Look-ups in named tables: a row name and a column name give one cell, copied from the table.

Table gakem
	rez	dopad	vupa
lipev	0.255	-0.308	0.255
bov	-0.142	-0.341	-0.053
pur	0.407	0.163	-0.087
peli	0.833	0.341	0.161
fiz	0.461	-0.142	0.466
pepetap	0.514	-0.052	0.087
gov	-0.725	-0.219	0.202
rori	0.457	0.008	-0.168

vupa of peli = 0.161
rez of peli = 0.833
rez of bov = -0.142
dopad of pepetap = -0.052
rez of pepetap = 0.514
vupa of rori = -0.168
rez of rori = 0.457
vupa of pur = -0.087
dopad of gov = -0.219
dopad of lipev = -0.308
rez of pur = 0.407
vupa of bov = -0.053
dopad of peli = 0.341
dopad of bov = -0.341
rez of gov = -0.725
rez of lipev = 0.255
vupa of pepetap = 0.087
dopad of rori = 0.008
rez of fiz = 0.461
Row with the largest vupa: fiz

govo =
        fef  modez  lal  muz  lus  tefoneb
dod      55     75   78   52  231       60
fito     97    160   99   90  139       41
vibi     39     17  114   77  203      151
vas     109    163  139  133   64      104
kam      42     44   81   48  246       83
bimulu   38     33   84   50  247       93

fef of bimulu is 38
lal of kam is 81
fef of fito is 97
tefoneb of bimulu is 93
muz of fito is 90
tefoneb of dod is 60
fef of dod is 55
lus of dod is 231
lus of vas is 64
modez of dod is 75
muz of vibi is 77
fef of kam is 42
muz of dod is 52
tefoneb of kam is 83
modez of vas is 163

Table kubudu
|  | delasek | nop | vem | gefi | fudeb |
|---|---|---|---|---|---|
| ridek | 0.76 | 0.21 | -0.16 | 0.89 | -0.04 |
| mokira | -0.23 | 0.08 | 0.24 | 0.73 | 0.63 |
| vom | 0.94 | -0.09 | 0.52 | -0.36 | 0.77 |
| bur | 0.66 | 0.16 | -0.17 | 0.84 | 0.12 |
| fil | -0.01 | -0.22 | -0.02 | 0.52 | -0.76 |
| berezif | -0.19 | 0.35 | 0.41 | 0.93 | 0.72 |
| sodune | -0.68 | -0.10 | 0.36 | 0.36 | 0.68 |
| sirob | 0.61 | 0.00 | -0.51 | 0.74 | 0.25 |

sirob, nop -> 0.00
ridek, delasek -> 0.76
sirob, fudeb -> 0.25
ridek, gefi -> 0.89
sodune, fudeb -> 0.68
bur, vem -> -0.17
mokira, gefi -> 0.73
berezif, fudeb -> 0.72
sirob, gefi -> 0.74
sodune, vem -> 0.36
fil, nop -> -0.22
fil, delasek -> -0.01
ridek, nop -> 0.21
vom, delasek -> 0.94
berezif, vem -> 0.41
bur, delasek -> 0.66
fil, gefi -> 0.52
fil, fudeb -> -0.76
fil, vem -> -0.02

meziges =
columns: dalogof, vemotu, vaneze, tebomu, zolegin, zevedoz
giv: [67, 112, 146, 139, 51, 121]
vebanab: [99, 46, 111, 136, 115, 135]
dakezu: [103, 108, 113, 136, 53, 102]
tafoz: [98, 146, 175, 124, 169, 164]
vak: [164, 172, 102, 122, 93, 88]
minu: [141, 130, 144, 120, 205, 160]

vemotu of giv is 112
zevedoz of dakezu is 102
vaneze of vebanab is 111
vemotu of tafoz is 146
vemotu of vak is 172
zolegin of vak is 93
tebomu of vebanab is 136
vaneze of minu is 144
zevedoz of giv is 121
tebomu of tafoz is 124
tebomu of dakezu is 136
zevedoz of vebanab is 135
zolegin of giv is 51
vemotu of minu is 130
vaneze of giv is 146
vemotu of dakezu is 108

kob.csv
,sef,bef,dig
nupedu,5131,44466,69427
nadimug,36895,47660,65916
gepi,6318,40377,95776

gepi, sef => 6318
gepi, bef => 40377
nupedu, sef => 5131
nupedu, bef => 44466
nupedu, dig => 69427
nadimug, sef => 36895
gepi, dig => 95776
nadimug, bef => 47660
nadimug, dig => 65916

lepirut
|  | vokomol | pim | ruve | mupod | lub | kug | pamase | zevepe | delevi | nid |
|---|---|---|---|---|---|---|---|---|---|---|
| zev | 6727 | 3815 | 5195 | 4233 | 5958 | 2424 | 7459 | 4571 | 2245 | 6985 |
| vuno | 2765 | 2705 | 1718 | 1342 | 5974 | 3935 | 3200 | 8614 | 5805 | 5007 |
| karilo | 2563 | 2738 | 1868 | 1331 | 6167 | 4065 | 3453 | 8807 | 5666 | 5381 |
| zez | 5789 | 6584 | 3833 | 5806 | 3096 | 6593 | 4228 | 5014 | 7842 | 2679 |
| tor | 5098 | 6040 | 2579 | 5117 | 2937 | 6872 | 2846 | 6088 | 8895 | 2560 |
| sakeb | 7687 | 7649 | 6588 | 7661 | 2935 | 5915 | 6863 | 1718 | 6303 | 3224 |
| zin | 5571 | 6423 | 3332 | 5732 | 3238 | 6780 | 3807 | 5316 | 8776 | 2377 |
| lilo | 5959 | 3554 | 4685 | 3850 | 6162 | 2522 | 6709 | 5109 | 3227 | 6632 |
| mesili | 6012 | 3311 | 4894 | 4153 | 6690 | 1873 | 6972 | 4946 | 2641 | 7196 |
| vigum | 6244 | 3902 | 4718 | 4550 | 6153 | 2877 | 7321 | 4757 | 2464 | 6901 |
| dom | 5985 | 3467 | 4824 | 4283 | 6436 | 2491 | 6439 | 5126 | 2863 | 6903 |
| zul | 7745 | 7872 | 6390 | 7688 | 2803 | 6290 | 6746 | 1600 | 6320 | 3476 |
| bar | 6561 | 3797 | 5015 | 4615 | 5839 | 2491 | 7567 | 4396 | 2043 | 6716 |

mesili, nid => 7196
zez, pim => 6584
vuno, kug => 3935
zev, delevi => 2245
zez, delevi => 7842
lilo, nid => 6632
zez, mupod => 5806
zul, mupod => 7688
vuno, lub => 5974
tor, zevepe => 6088
zul, pim => 7872
tor, ruve => 2579
zul, zevepe => 1600
karilo, lub => 6167
zez, pamase => 4228
Row with the largest ruve: sakeb

